One turn moves every row onto another: examples first, then more rows asked
Mubo: [-19.1   3.9  10.5   5.9  22.7 -29.2 -16.9   8.8 -14.8   4.9 -18.0 -26.7]
Doga: [  7.1   2.5   8.3 -19.5  31.5 -12.8 -11.3 -13.1  -1.5  -4.3 -13.2 -22.6]
Vonin: [ 19.0  -3.1  -2.2 -10.0   4.7 -16.1   3.7  -8.9  13.8 -12.4  -3.4   2.7]
Zekas: [  1.4 -19.9  30.4   6.7  -7.3 -34.1  -0.5  16.6  -1.1  -2.8  -3.2 -18.0]
leme: [  4.9 -29.9  20.4   7.5   2.0 -29.5 -13.3   0.6   3.8  -8.2   7.0 -11.1]
laf: [  2.3  -6.0 -18.9  18.5   8.8 -29.6   1.3   0.4  -1.1 -10.2 -16.0 -14.7]
guni: [  5.6   0.2  14.3 -33.9   9.7  -9.9  -4.7   9.0  -5.1  10.2 -12.0 -12.7]
gis: [  8.6  -1.1   0.7  12.1  12.7 -26.5   6.6  -2.2   4.6 -12.1  20.7 -13.8]
rerum: [ -3.2  -6.5   5.1 -24.8  19.6  -1.7  -7.2   6.2  -1.5   4.7   7.4 -17.6]
meper: [ 15.1  -4.8  15.4 -14.3  -2.1  -6.6  -9.6  20.2  -0.7 -19.4  -2.6 -34.6]
puse: [  5.2  -9.9  15.9  -2.4  -7.4 -21.4  -5.0  14.9  20.1 -26.3 -18.5 -11.2]
donar: [-10.8  -2.6  -5.6   6.3   7.1 -42.3  -0.6   2.5  -2.8 -12.6 -13.3   3.6]
dute: [-10.2   1.9  14.9   1.6  31.7 -25.8   0.1  -7.4  -1.4 -10.6   8.0  -3.9]
Vap: [ 11.3 -13.2  -6.1 -20.0 -14.3 -17.1  -9.6  10.7  -2.2   0.5  -4.6 -22.6]
fule: [ 16.8   1.1   8.2  -3.5  14.8 -22.0  -2.5  -8.4   0.4   4.3 -39.2 -11.9]
Vofam: [  0.8  -3.4   6.8 -14.0   6.6  -0.2  -8.5   3.3 -12.4  12.7 -27.2 -24.2]
ninar: [  7.8   1.8  10.4  21.7  -1.6 -40.4  -5.1   2.2   1.4 -12.3 -26.1 -11.5]
roze: [  7.4  -8.3  29.5   4.3   4.2 -17.5   4.9   9.8  -9.7 -12.7   5.9 -35.9]
Givef: [ -5.1   1.9  20.9   5.7  21.8 -15.8   6.9  -5.9   6.5   2.5  14.5 -10.2]
Peb: [ -5.9   4.4   1.8  16.4  -1.2 -41.3  -2.3  12.4   5.2  -3.1  -4.5   2.5]
sifu: [ -4.3  -1.9  15.0 -13.7   6.3 -16.1 -18.7  10.4  -5.4   3.7 -38.2 -15.2]
zemek: [  1.7  -8.4  12.7   2.7   4.4 -22.3  -0.6  12.8  -1.3  -6.2 -44.4 -12.1]
zuvot: [ -0.8   0.9  37.8  17.9  16.5 -21.2  -1.8  13.3   1.7 -12.7  -7.3 -19.2]
Biz: [  5.6   7.3   6.6  19.7   7.1 -34.2  -5.1   7.5  15.0  -8.7   9.7  -4.2]
Gev: [  2.9   8.8   1.8  15.6  -3.5 -23.5 -13.6  15.6  -5.3  -9.6 -32.0 -10.8]
puzel: [  3.8  -4.6  12.2 -10.6  17.5  -9.9   0.7  -5.6   8.3  12.7  15.5 -17.3]
fitol: [  2.6  29.2  11.8  -1.7   5.8 -29.3  -6.5  -7.7   3.9 -16.1 -13.0 -20.8]
nupur: [  3.4   1.5   5.4  -8.3  12.6 -21.7 -11.3  -1.5  -0.1  -6.6  26.7 -19.7]
tak: [ 10.0  -0.3   9.2 -12.6  18.8   4.1 -11.1  -7.5  -3.7   3.9 -14.4 -28.0]
vimi: [ -4.1  11.9  21.2 -20.5  22.4 -14.6 -15.1  -6.0   1.0   6.7  -7.6  -5.9]
Mudu: [-11.1 -11.5  17.3  -0.9  -7.1 -24.9  -0.8  29.5 -11.7  -0.7 -12.5  -1.0]
buk: [  5.9  -2.0 -11.8 -14.1   7.2 -28.7 -12.1  -1.9  -2.4  -5.2 -34.0 -14.3]
Lol: [-17.7   5.0  -5.7   1.6  16.6 -22.1 -10.1   2.8   0.3  -8.2  14.9  -6.3]
fak: [  8.8   1.9 -10.1  -2.0  -3.1 -21.8 -20.3  12.1  -5.3  -1.8 -33.7 -15.4]
Dava: [  9.9 -16.7  16.6 -10.5 -11.5 -25.7 -14.3  26.7   8.1 -10.1 -11.2 -16.6]
vekot: [  4.7   9.9  15.1 -19.0   3.0 -18.6   4.9  22.9  -6.7 -14.7 -18.5 -32.7]
gan: [ -0.1  -6.5   4.8  28.5   6.4 -34.0  -6.5   1.4   5.1 -21.9  -4.6 -19.0]
Ruze: [  6.2  -9.6  18.4  -8.6  12.3 -26.2  -5.2   9.7 -23.4   4.2   8.0 -32.3]
mik: [ -2.1 -27.8  -3.4  -2.7  21.8 -14.1  -6.5   6.5  -3.8   8.2  -8.3  -2.1]
kezi: [ 22.9  -2.0  15.1  -0.8   9.2 -14.9 -10.3  -2.9  11.4 -11.5   1.9 -39.5]

Vofam moves to Gev
zuvot moves to kezi
Now find these:
fule moves to laf
roze moves to meper
rerum moves to sifu
gan moves to nupur
Ruze moves to vekot
dute moves to Doga
fak moves to Peb
mik moves to Mubo

One turn moves every row onto another: examples first, then more rows asked
pon: [ 10.8 -19.5   7.8 -18.4  13.5  -2.4   2.8  12.8   5.6   6.9   1.5  19.0
  -7.9   3.6   8.0  -4.6  -6.2  11.6 -13.8  35.8   3.9  -1.0   8.6   3.7
   5.6  -1.2   2.0   9.4 -18.0  -0.9 -10.7   0.0  -3.5]
kigof: [  6.6 -18.6  11.6 -13.6  11.7  -2.7   5.6  19.2   8.7  18.1   5.6  21.8
  -3.2  -0.2   2.1  -2.2  -3.2   6.4 -13.4  36.8   4.4   0.9   7.0   4.6
   5.9  -6.1   5.5   8.9 -17.7   8.0 -10.1  -4.3  -0.6]
mup: [ 27.4  12.9   6.1 -26.4   5.6   4.7   2.5  17.0  -4.5  13.0  26.6  -3.1
   5.1  26.5   6.4  -6.2   6.0 -25.4   3.2   0.9  -9.5 -34.0  12.7   7.6
   4.0 -13.1  11.1   7.0  10.0   3.6 -21.2 -11.1   2.4]
kaga: [ 22.3   8.7   4.4  14.8  14.9  -4.7  -0.7  23.7  -2.2   6.4  -1.6   2.3
   3.0   4.7  24.3  14.2   1.6 -20.3 -12.1   2.2   9.5 -10.3   3.6   3.3
 -22.3   2.7   8.2   2.2   3.2   2.6  15.9  17.1  -8.8]
fodu: [ -4.7  24.4  -4.3  -0.5  11.4  18.8  23.0   5.6  15.0 -11.0  -9.4  12.5
   6.0  -0.1   2.5  -6.5   9.4   5.8   1.3 -13.1   9.1 -20.5   8.2   9.3
  17.2  -3.0  -6.5   5.4  12.3  -6.6   1.8  -5.8  -7.3]
gori: [  2.3 -25.6  14.6   2.3   3.3   5.5 -18.8   7.5  22.6   4.7   5.6  10.7
   0.7  15.2  -0.2   8.7  20.6 -18.3  -9.6 -34.3 -13.2  -1.2  10.6   3.0
  -9.7 -22.7   1.8   7.8  -4.1  11.8  -0.1 -10.2  -4.8]
dova: [  5.3 -23.0   7.8 -13.2   9.9  -2.2   7.4  17.1   4.9  11.6   1.6  10.8
 -10.6   6.5   3.4  -4.5  -4.9   7.7 -13.7  38.8   2.0  -5.6  12.1   8.2
   6.8 -12.9   1.8  13.7 -15.4   5.4 -12.1  -1.0   0.2]
vori: [ 31.6  -4.4  -4.7  -1.8   7.5   3.7   4.5   3.2  -8.5  -1.9  -0.5   0.1
 -10.5  -8.9 -12.2 -20.6  -9.3 -39.5 -21.4 -23.0  12.1  -1.5  12.4  -8.2
 -14.2  -7.6  -4.5   9.2   9.9   4.9 -10.5  -8.1  -9.5]
Los: [ 18.0   9.5   4.6  25.2  -9.7  -2.3  12.1   5.7   4.7 -11.8  10.3   7.0
  24.4  -7.2 -22.3  -9.0   2.5 -16.3  -7.0   0.4  13.5   1.0   7.9  19.7
  -2.9  -5.2  -1.5 -19.0 -12.7  11.4 -15.7   4.7  -3.0]
muz: [ 15.7   7.0  -3.5  23.7 -13.9  -5.4   7.6   4.2   2.4 -17.1   4.1  -7.4
  13.0   4.1 -24.5 -11.5  -6.2 -14.5  -4.7   5.0   4.4  -5.9  12.8  24.8
  -4.7 -10.1  -9.6  -9.1  -6.0   3.9 -23.4  11.2   0.1]
dud: [ 31.1  15.7  12.7 -27.2   6.9   8.0   3.3  16.0  -2.7  14.8  32.7   7.5
  14.0  14.5   9.5  -4.7  13.1 -22.9   0.6  -2.0   0.2 -28.7   8.9   2.2
   5.3  -8.6  18.6  -3.1   4.8   7.1 -15.7 -14.7  -1.7]
vene: [  8.1 -17.4  12.6  -5.2   2.4   1.3 -34.0   5.1  27.2   2.3   4.9  13.6
  -0.7  13.5   2.1   8.3  14.0 -11.2  -8.9 -33.4 -14.6   1.8   7.7   0.8
 -13.6 -10.1  -1.0   8.1  -1.3   2.1  -8.7  -5.5  -7.0]
fug: [  1.8  -5.8   7.8  -6.8   6.5 -18.6 -23.2  -4.2   4.4 -11.6  -0.6  17.5
  -7.6   9.7  -0.8 -13.5 -10.3   7.6  -1.5   1.8 -12.2  11.8   1.5   3.5
  -5.4 -14.0  18.2  -1.5  -1.0  -6.6 -17.3 -17.9  14.6]
Tov: [ 29.2  -0.5  -4.3  -0.5   1.3   1.1  -0.4   9.9  -2.6   7.6   1.8  -1.5
 -11.0 -11.4 -19.0 -19.9 -10.6 -40.0 -20.1 -19.2  10.7  -1.9  11.4  -6.5
 -16.0 -10.9  -4.0  12.3  13.3   8.1 -17.4  -8.2  -6.8]
bura: [ 20.2   7.3  -1.0  17.8  -2.1  -5.1   8.6  -3.9  -1.6 -24.6   1.8   7.5
  20.1   2.9 -16.5 -11.3  -6.9 -14.3  -2.6  -2.6   5.6   2.0   7.3  18.3
  -4.2   7.2 -10.4 -16.5 -11.4  -4.0 -14.6   8.5  -3.6]
serav: [  9.7 -24.1  10.7  -2.6  -3.1   6.8 -26.7   2.7  23.5  -5.3   4.6   1.3
  -6.4  14.9   5.8   6.3  19.7  -7.2 -15.9 -32.3  -9.8  -8.4  16.0   1.0
 -11.3 -23.3   0.6   8.6  -3.1   4.4  -9.6  -1.8  -8.9]
mema: [ 20.9   6.2  -8.4   3.3   2.5 -12.1   8.8  17.3  17.4  -9.5  16.5  11.8
 -19.0  11.8  -5.8  -8.0  24.2  -2.1  13.9 -13.2 -11.0  -8.7  16.1  10.1
  25.1  -4.3   6.6  28.5   1.3  12.0 -28.0  -2.5 -16.3]
gazur: [ 20.3   9.7  -1.1  13.6  10.1  -7.7  -4.7  24.8  -1.6   6.5  -3.6  -7.6
  -3.9  11.4  20.3  13.3  -3.8 -20.0 -10.4   5.7   2.5 -13.6   5.2   7.8
 -24.6  -0.9   2.9   9.5   7.8  -0.8   8.0  20.8  -4.8]
Vubo: [ 20.5  11.9   3.8  18.0   5.2  -4.0  -3.2  30.0   2.7  13.4   2.9  -5.7
  -0.2   1.8  20.1  14.8   4.0 -18.7 -15.0   6.6  10.4 -14.6   6.1   6.1
 -23.4  -7.9  10.5   5.8   5.7   8.5   8.6  19.0  -6.3]
Gurek: [ 22.6   7.3  -2.2   4.8   5.4  -9.8  12.0  17.4  18.3  -6.6  21.1  20.7
 -11.0   3.2  -3.3  -6.3  32.2  -2.7  11.2 -16.3  -3.0  -4.7  13.6   6.2
  26.3  -2.6  13.5  21.4  -3.4  16.3 -21.7  -6.4 -19.7]
Befa: [ -4.5 -14.1  15.7   3.6   9.9 -12.3  -2.1   0.4   1.0  -5.5   5.8  21.1
   0.5   2.5   0.2 -11.3   5.6  -0.2  -5.9  -1.5  -2.3  11.2   2.6   2.1
   1.7 -28.2  28.8  -8.3  -7.9  10.7  -2.3 -26.6  12.5]
mize: [ -9.4  29.6  -7.0   1.2   5.5  12.9  16.0  14.0  21.2   1.5  -9.3   7.4
   2.2   3.1  -8.6  -4.8   2.6   2.5   7.3  -7.4   1.3 -20.1   5.8  15.2
  13.4  -6.5  -9.9  13.1  19.6  -3.6  -8.9  -5.6  -1.0]
teluv: [ 32.0  10.8   8.0 -31.4  14.8   6.8   4.6   8.5  -9.7   2.8  23.5   6.5
   9.1  25.2  14.1  -7.3   6.1 -23.6   2.9  -4.9  -7.0 -29.0  10.9   2.1
   4.9  -1.1  10.6   0.5   5.4  -4.2 -12.9 -12.1  -2.4]
tini: [ 22.4   5.8  -5.8   0.3  12.0 -11.6  11.5  11.7  13.3 -14.5  14.7  21.6
 -14.0  10.5   0.1  -8.5  24.7  -2.8  14.4 -18.3 -10.2  -2.9  13.0   6.7
  25.8   6.5   6.7  22.7  -2.8   7.5 -19.9  -4.8 -19.8]
Vobir: [ 34.0   0.2  -1.5  -2.1   2.0   4.8  -0.4   7.0  -1.6   3.6   4.3   2.7
  -7.6 -18.2 -12.7 -19.9  -5.9 -35.9 -24.6 -22.2  17.8  -1.6  11.1 -11.0
 -14.9  -8.0   0.4   6.1   8.7   8.7 -13.4  -8.0 -11.1]
Lalun: [ -1.9  33.7  -1.3   0.2   0.2  17.8  12.1  13.1  25.2   0.3  -2.5  11.3
   7.4 -10.1  -2.1  -5.4  12.0  11.5  -1.3  -8.8  14.5 -20.8   6.7   9.0
  15.1  -6.4  -1.8   3.9  14.3   0.0  -9.3  -4.9  -7.8]
Domaz: [  1.7 -11.5   9.7   0.6  -6.7 -11.7 -15.2  -0.1   5.0 -11.7   5.6   0.0
 -12.2   4.1   1.6 -15.1   3.8  13.7 -13.6   6.8  -1.0  -2.2  11.7   3.9
  -1.1 -39.3  26.6  -2.5  -3.3   6.4 -21.3 -14.4  11.0]

teluv moves to dud
vori moves to Vobir
pon moves to kigof
Now find these:
Befa moves to Domaz
Vubo moves to gazur
tini moves to Gurek
bura moves to Los
vene moves to gori
fodu moves to Lalun

